Rows are one point carried round by a steady rotation, each followed by how many steps it has turned.
The counts run from 0 to 241.
[101  73 126 151 188 122 153 132 123 162 123 105 121 140 163 118 139 143
 100 125 142  88 175 129 168 112 117 142 146 150 103 172 122 148 127 129
 119  79 146 152 140 136 164  78]
235
[117  95 122 113  87 119 139 152 133 131 147  89 148 123 128 109  93 130
 141 131 188 136 119 158 106 129 135 105 175 106 140 197 138 111 150 104
 123 190  96 104 138  94 135 160]
220
[134 108 119 146 141 165 120 139 102 137  61 144 119 105 138 152  61  90
 129 156 155 136 179  70 100 156 123 123 117 108 161 124 141 118 101 135
 134 137 141 171 118  73 164 112]
86
[101 128 143 139 186 143  95 140 106 151  99 123 129 142  96 127 138 199
  91 132 119 119 151 124 123  95 145 156 122 126 130 163 134 183  96 130
 141 150  98 159 143 178 165 119]
148
[141 138 138 123 125 121  91 146 169  87 135 117 153 165  65  90 157 164
  91 102 146 112  91 121 101 128 103 151 122 162  81 168 123 102 101 104
 150 129 116 145 130 142 162 146]
157
[ 69 133 137  99 157 124 128 134 132 144  80 141 185 139 117 113  88 108
 183 148 147 128 153 130  88  92 130 155 106 167 164  91 143 148  98 129
 142 152 163 171 116 104 150 103]
190
[128 154 133 129 126 104 101 138 180  86 135 123 130 112  92 109 165 165
  99  60 120 112  77 110 116 125 135 119 158 147 107 184 105  93 119 109
 155 139 137 157 130 131 146 155]
156
[ 48 118 101 101 140 119 111 120 120 156 134 106 169  94 142 167 105 111
 145 110  99 118 114 184 127  56 146 129 111 104 123 134 120 148 129  84
 133 192 120 135 137 163 133 158]
18
[194 120 174 136 133 160 142 152 165 101 105 198 136 149 101 134 138 132
 116 170 138 126 139 106 136 182 112 136 117  98 136 125 138 106 126 140
 148 123 135 175 149 119 133  91]
76
[111 101 162 153 104 136 142 125 130 152 121 186 135 180 143 118 102  67
 136 181 132 115 127 169 163 146 136 102  87 118 143 119 166 165 129 135
 109 127 132 125 176 111 137 100]
98
[129  79 160 154 108 111 111 189 133 126 171 151 126 179 123 150 143 160
  91 142  83 126 119 113 137 122 121 133 103 160  74  91 105  87 123 108
 115 117 103 141 144 158 156  96]
33
[105  88 139 131  83  89 117 144 117 173 151  70 180 164 142 115  87 136
 135 135 150 111 119 162 141 117  90 138 104 132  98 156 142  84 139 111
 106 160  93 110 151 121 160 151]
115
[156 118 110 150 158 160 124 106 144 111  55 120 108 126 118 191 142 163
  77 116  96 111 163  76 159 137 139 132 139 109 103 114 116 103  90 128
 128 134  91 121 125 160 158 132]
150
[131  96 159 166 102 116 155 125 143 130 132 174 150 111 142 201 104 124
 153 137 106 136 159 149 179 106 145 114 138  81  82 130 133 118 178 133
 118 152 118 127 132 126 182  80]
118
[ 98 115 111  59 156 147 174 141 126 150 152 129 150 163 126 106 106  84
 151 136 165 134 125 185  94 111 145  93 135 146 170 127 165 155 143 131
 134 118 153 139 146 130  96 109]
208
[124 136  71  84 170 157 126  86 183 100 111 125 137 107 108 169 138 131
 137 101 136 128 111 171 136  96 149 121 155 125 106 110 156 123 118 105
 152 151 100  95 118 188 131 127]
145
[ 94 100 142  83 175 117 127 118 143 164 116  92 148 177 134 142 109 143
 110  72 103 107 134 146 184  87 140 157 110 151  99 138 150 128 174 119
 129 145 158 103 162 176 134 110]
125
[121 112 119  76 143 165 137 143 109 119 108 111 164 173  59 106 100  64
 157 119 147 115 147 144 106 123 128 139 108 125 143 140 192 159 168 106
 150 151 159 127 170 142 144 150]
103
[107  99 124  85 172 130 114 164 134  86 116 146 149 135  71 147 126 182
 149  98 103 154 130 149 108 104 141 164 159 159 130 105 126 128 152 105
 156 160 124 121 108 196 110 121]
39
[108 103 123  82 177 150 170  85 135 145 112  97 187 175 107 165 133 125
 123 113 107  95 152 161 175 100 119 157 124 145  95 124 151 121 147 133
 132 133 129  97 140 176 138 130]
126
[122 169 155 146 114 136 139 117 166 134 127 148 179  93 141  93 113 143
 130 130 176  99 116 152 113 132 117 107 115  92 155 176 100 103  89 140
 145 175 116 183 135  82 152 133]
73
[128 117 122  63 129 122 160 162 145 128 142 134 129 109 122 105 161  73
 148 105 127 127 113 130 180 109 124  88 139  89 136 173 169 104 175 106
 124 145 156 153 184 119 108 133]
101
[105 133 177 105  90  94 197 112 186 114 107 144 155 171 101  79 123 128
 160 111 155 150 119 152 147 124 150 140 165 149 151 138 133 101 149 138
 125 163 144 126 144 124 119 105]
199
[131 126 134 156 156 127  93 144 179 119 130 193 110 139 124 139 155 134
 115 151 101 144 109 127 140 126 129 103 123 148  92  93 138 102  95 126
 148  73 121 171 128 170 144  45]
162
[ 96  52 107 164 131 101  90 130 104 133 127 125 104 152  88 127  73 145
 104 101 163 125  89 157 129 141 128 134 154 161 120 194 165 160 131 108
 135  88 126 103 138 140 129 128]
240
[102 108 108 103 156 177  97 135 124 132 110  75 128 112 117 138 106 183
 121 109 126 126 149 112 108  95 129 128 129 125 116  87  99  81  88 103
 131 201  66 133 120 151 143 148]
41
[123  73 108 123 130 136 180 158 102 128 110 115 143 124 181 149 114  48
 159 146 114  87 162 126 119 145 135 112 151 121 112 132 155 112 121 124
 110 108 126 125  93 102 175 167]
109
[170  68  81 150 137 155 153 137 146  96 112 124 110 103 125 162 146  82
 117 129 153 108 170 120 142 146 132 123 189 123 100 160 140 112 129 116
 125  94 108 108  82 121 168 132]
237
[ 77 151 123 148 150 142 124 111 164 154  66 139 116 120 146  84 145 134
 118 165 128 120 157 134 110 105 130 122 116 157 135  88 117 131  50 133
 120 128  86 162 136 149 143 109]
171
[120  69 126 106 121 149 143 150 112 148 150 134 104 159  97 148 152 103
 134 171 113 145 130 185 138 135 136 104 142 110 111 119 192 147 157 126
 109 136  78 102 160 184 122 127]
121
[ 64 133 158 117  92  55 168 126 156 157 117 125 128 155 149  80 106 141
 145 114 143 157  93 150 149 118 148 125 160 138 158 153 106  97 123 141
 103 154 145 145 171 114  94 128]
198
[ 79 108 142 162  91  92 137 110 100 176 139 113 174 179 122 126  78 121
 139 146 152 123 139 186 142  95  98 118 111 130 113 140 135 123 134 133
 119 143  98 129 152 143 173 101]
116
[115 112 115  61 148 137 170 185 153 148 173 109 140 162 179 101 121  61
 137 150 129 128  95 153 123 124 131  76 104 142 132 119 158 109 141 113
 120 134 148 137 166 114  91 126]
207
[132  88 130 121  89 130 151 139 147 121  69 131 105 176 136 129 111  75
 154 168 142 162 141 118  89 179 155 132 138 143 161  83 162 112  88 148
 107 144 107 106 119 107 141 138]
195
[ 89 111 123 128 107 118 145 143 132 108 161 105 156 178  70 104 169 122
 115 109 142  95 127 180  89  83 151 146 147 184 108 156 104 130 121 117
 125 117 100 132 122 164 165 170]
29
[138 124 104 118 148 172 140 126 104 143  67 136 147 126  89 112  86  92
 140 151 174 119 187 102  84 148 102 123 129 119 162 127 158 122 114 134
 157 115 113 165 129  88 163 100]
85
[114 132  98  69 136 136 154 145 137 115 112 132 145  96 115 143  97 111
 132  90 106 165  98 110 132 133 112 114 135 137 158  74 136  36 124 107
 149 131 149 170 128 143  61 129]
187
[124  68 143 132 155 130 136 166 107 129 106 131  77 182 117 160 146 137
  83 120 108 125 172 103 131 134 172 129 165 147 103 156 142 177 131 135
 118 100 125 111 129 146 193 106]
130
[101 113 116 131  81  61 145  97 133 136 113 125 181 122 108 184  93 104
 125  96 102 121 118 133 153 106 119 147 155 127 114 168 101  51 142 108
 159 121 150 131 129 144 159 135]
8
[104 108 112  78 155 153 186 137 110 126 109 121 164 139  97 152  83  94
 154  93 162 156 161 165 106 103 161 100 161 124 168 144 141 148 157 121
 152 145 157 148 128 125 110 108]
209
[128 132 100  94 163 155 142 150 121 142  96 111 164 120  89  60 129 113
 145 147 188 117 174 111 109 129  75 136 126 151 149 132 163 118 124 120
 142 114 118 190 132 116 142 102]
84
[129 110 161 152 159 173 139 183 152 106 181 168 132 123 173 142 137 158
 113 141 128 112  99 146 103 123 149  68 100 121 120 135  98 126  86 117
 137 129 118 175 111 100 154 105]
55
[ 77 141 122  67 148 123 122 124 148 142 109 109 169 130 134  89 101 107
 163 113 160 138 139 135  97  94 110 117  92 172 134  75 160  99  96 123
 127 149 143 167 143 111 137 107]
189
[154 112 117 114 130 170 147 164 152 139 147 149 106 115 144 104 115 100
 106 154 140 123  81 128 119 169 115  47  99 102 158 126 146  90 104 108
 143 121 112 177 175 104  79 135]
78
[116 137 115 122 162 136  96 121 155 135  80 126 166  96 141 135 119 146
 120 114 110 114 116  88 127 122 101 174  96 130 135  77 123  73  85 114
 139 164 116 172 125 149 117 150]
169
[107 111 147 120 114 109 137 178 177 105  89 136  92 131 100  69 184 133
 109 138 109 129  83 118 115 155 142 143 159 145 143 144 144 103  89 130
 100 126 110 156 145 130  95 162]
175
[152 144 132 157 146 184 147 137 187  92 156 158 166 136 157 158 111 140
 119 145 141 100 115 150 108 122 136  90  92 135 115 110  91 108  85 133
 142 135 110 151  99 112 175 120]
54
[104  96 111 136 154 118  83 166 132 147 154 147  93 106 163 200 105 171
  94 128  85 135  62 151 146 123 149  77 117 115  87 131 148 132 115 102
 126 121 113 120 135 161 113 117]
142
[ 91 139 129 108 158 137  65 132 146 108  77 154 125 122  50 113 104 159
 128 108 117 181 108 107 108 107 140 154 137 152 139 110 157 152 111 110
 155 150 131 163 130 165 126  96]
167
[126  94 135 136 145 104 117 182 106 158  76 135 121 107 186 126  82 101
 117 143 128 137 141  70 143 167 114 133 115 120 156 140 138 106 109 134
 108 137 146 175 132  78 137 107]
87
[168 111 145 104 113 146 180 151 153 121 123 169 108 171 142 171 101  85
 127 138 100 162 135 105 158 157 147  82 112  94 129  90 124  79 160 126
 132 132 149 137 159 108 108  85]
205
[115 127 105  86 172 161  83 169 146 126 147 102 139 134 136 105  88 163
 132 106 150 146  75 120  80 122 112 108 101 162 132 112 159 106  93 111
 143 151 118 154 125 120 113 143]
60
[113 110 120 114 138 144 144 153 183 106 117 106  81 153 118  86 186 154
 122 120 152 134 116 144 109 129 165 105 183 153 131 127 131 139  68 118
 102 135  78 119 131 145 142 147]
47
